Where one turn sends some rows of the set: a few examples, then the rows asked:
liki: [ 11 -21   8 -22  32  29   6 -14 -16  -4  -2  -7  -8  -3  -7 -16  -2   4
 -23 -17  15  10 -25 -31 -29 -15 -19]
Mep: [ 21 -19  10 -32   8  18  -2  -2 -54 -14  -3 -15 -18 -11 -21 -17   4   2
   7  -4   1 -12 -10 -18  -8 -20 -28]
monel: [ 25  -2 -32 -12  21  24 -16 -16 -27   2  -1 -12  11 -37   5 -19   5 -18
   7  -1   1   2   2  -8 -44  -7   6]
Zof: [ 21  13 -17 -12  22  19   1 -15  16  -9  -3  12 -29 -21  -3 -26   9   7
  -3  17  13  23  -3  -8 -38  -5 -15]
Tira: [ 26  -3 -34 -30  17  20   5  -7 -13  -1  -6 -16   6 -14   6 -15  12 -12
  23   0   4  -2  -1 -18 -50  -9  -6]
num: [ 23  11  -2   4   5  18   8   8  17 -10   0 -21  23 -30 -11 -21  14 -17
  12  14  13  -6   9 -10 -17  -4 -16]
Lok: [ 12   3   2   8  13  -2   4 -29   0 -22  20  28  -5  -7  -7 -21  -6   0
  -1 -13   5  18  -8 -10  -8 -38 -13]
rar: [ 13  -1 -16  24  27   8   3  -3 -42  -7  -3  -7   9  -5   2 -16   7  35
   3   9   3 -12   5 -22 -31 -19 -33]
Bakoz: [ 17  -3 -15  15  23   4  19  -2  -2  13  14 -13 -18 -14   3 -10  20  19
  16 -16  25  16 -26 -25 -27 -37 -21]
Kes: [ 12  18   2 -25  14   5  11  -1  -7 -20   8 -28 -36  -7  -5 -15   2   8
   2 -24  -2  -1   0   5  10   1 -19]
korif: [ 23   8 -17   8  14  12   3   5  -3 -11  11 -13  26 -26 -18 -15  14 -31
  18  14  19 -21 -10  -8 -10 -12 -10]
tazof: [ 15   0  -4   8   9  22   4  14   9  -9   6 -27  18 -26 -13 -16  13 -32
  12  17   9  -4   6 -18 -20   3 -13]
Sabev: [  9   3  -3  33  20   2 -10  -6 -35 -15  -9 -10   5  -6   7 -23   7  30
  -2  13   1   0  20 -27 -28 -23 -20]
Sima: [ 13   1 -25  23  31  11  -1  13 -40 -12 -10  -7   3   9   3  -5   7  26
   8  14  11  -9   4 -17 -20 -34 -28]
kag: [ 10   6  -4 -14  19   7 -11 -12 -19 -14  19 -24 -30 -10 -10 -23  -4  -1
   8 -27  11  -4 -37  -4   8   0 -15]
Dise: [ 30  25 -24  -8  18  -2  -2 -28  -7 -20   3  22 -25 -25 -10 -29  14   2
   3  19  13  -2   0   1 -23 -19  -4]
zegip: [ 18   4   4 -11  12   8   4   3   7   2   2 -17 -21  -7   0 -15   5  38
   7  -2  -1 -24   3 -18  15 -23   7]
Zokon: [  3  -7  16 -14  21  17 -10  -1  -9  20  17 -21 -21 -20  -5 -18   4  27
   4  -6  -6 -11  -7 -29  -5   9  -2]
Beva: [ 12  13 -14  16  33 -16  19  -3 -12  -1  15  -4 -22  -8   4   1  27  -4
   5 -10  22  10   1 -18 -16 -46   0]
fifi: [ 21 -15 -34   0  10  25   1   1 -28 -15  12  -9 -46 -15 -19 -16   4 -15
  19  33  -6  -3  -8 -14 -23  -6 -17]
meruf: [ 11   0  -9   2  41  20  -3  -4  -6  18  19  -7 -11 -17  -2  -6  -3  24
 -14  -9   5 -23 -15 -12   9 -15  13]
naseg: [ 17  14  -8   2  19  17  -7  -8  -7 -19   9 -25 -30 -22  -3 -18 -12   7
 -13 -26   4   2 -14  14  22 -12  -6]
gonag: [  0   0 -17  26  40  16 -18  12 -39  -7  -7  -6   3   5   7  -5   6  12
  -2  13  14   7   3 -22 -26 -25 -22]
zabe: [  8  -5   7  -6   5  16   1  -6   8 -15   9  16 -12  -2  -6 -17  -8   7
  14 -10   4  37  -8 -10 -12 -32 -31]
soz: [  9   2  -7   1  11   2   1  -9  -4 -32  13 -34 -42   4  -3 -19  -4  -8
   1 -18   3  -6 -15 -14  17 -13   2]
kam: [ 10  -5  -3   5  16  -5  13 -24 -32 -21  35  24 -10  -7 -18 -10  -4 -14
   5  -8 -10   2  -4  -8  -7 -26 -17]
kap: [  7   9  -5  21  33  -8   4  -1 -41   7  24  -9 -24 -34  -3   2  23 -14
  -2  -7   4  13  14 -10 -18 -25  -3]
Zovel: [ 29   2 -35  11  18  10  -5 -23 -35 -18  17  11 -31 -31 -19 -23   4 -13
   3  25   0 -14  -8  -1 -17 -13  -1]
virod: [  4   4   1 -24  32   4 -12  11 -22  10  17 -11 -24   0  -8  -2  12   9
  15   0   6 -25  -9 -19  12 -13   7]
kuzo: [ 18 -10   5   1  30  20  -4 -20 -43 -14   1  -4  -9 -29 -11 -14  -9  -5
 -41 -10   1  -4   3  -6  -6 -25   1]
fub: [ 23 -12  -9  32   1  18   7   6 -13   8   7 -28 -26 -35   0 -14  10  22
  17  -7   7  20  -8 -17 -13 -39 -21]
Kulu: [ 23 -28  -1   4   6  34  -1   0 -17 -25 -18 -24 -23  -5  -6 -15 -12   7
 -17   0   5   3  -4 -22   4 -45  -5]
gozi: [ 17   0 -14  14  11  18   0  13  -1 -13  10 -24  17 -22 -16 -12  13 -40
  15  21  13 -13  -2 -16 -11  -9  -6]
bafe: [ 30 -15 -42   7  10  33  -3 -12  -9  -7  -7 -25   4 -28  10 -19  -3 -12
   3   5  -4   0   4 -17 -37 -20  14]
kul: [ -1   5  -1  18  27   2 -21   5 -37 -11 -10  -8   1   4   7 -16  13  17
   8  14  11   9  13 -30 -32 -18 -23]
Neze: [ 20   4  12 -30  18  -2   8 -10 -18 -30 -15  -2 -16   7  -6 -14  11   1
 -13  -6  13  -5  10 -19  -5 -41  -4]
tafid: [ 32   7 -37 -10  13  16  -4  -6  -6 -17 -18 -14   3 -19  12 -12   7 -16
   9   7   3   0  21  -6 -27 -33  17]
bebab: [ 28  13 -11   9  11  17   6   2   9 -10   5 -13  30 -34 -13 -20  13 -17
   9  10  18 -15  -4  -3 -13 -11 -12]
paket: [  4   0  -2  -2  27  15  11 -11  -6 -15  22 -32 -35 -10  -3 -16  -7  -5
 -19 -26  -6   3 -12  -9  -1  12  -8]
sasu: [  2  -6   6   7  22  17 -21   8 -10   4  10 -23 -29 -14   0  -8  -1   9
  -6   5  -5 -10   9 -22  18 -15  24]
zosa: [ 19 -10 -27   1  11  36   3   5  10 -15  -5 -10 -46 -12  -6 -17   2  -3
   5  30   1  22   1 -16 -28 -10 -15]
vunu: [  9 -18  -7   8   6  14  12   1 -34 -22  26   6 -23  -6 -19   0 -10 -16
  11   3 -22  10   9  -5   3 -28 -24]
vuvit: [ 32  -3 -31 -20  -4  11  -8  -6 -23 -15 -11 -22  -1 -19   2 -22  12 -14
  34   9  -2  -9  10 -16 -31 -23   4]
vorub: [ 15  -1   2  15   3   1   0  10 -44   7  14 -24 -31 -39  -8  -9  22   4
  25  -2  -4  15  14 -10 -12 -25 -22]
sufu: [  5 -21  -1   5   6  35   3   8 -11 -10  16   3 -21 -10 -12  -5 -16  -4
   9  -3 -13  35  -1  -6  -7 -22 -34]

kul turns into rar
kam turns into sufu
vuvit turns into Tira
Where do these go?
Kulu turns into Neze
tazof turns into bebab
vorub turns into Bakoz
Zokon turns into meruf
soz turns into Kes
fifi turns into Zof

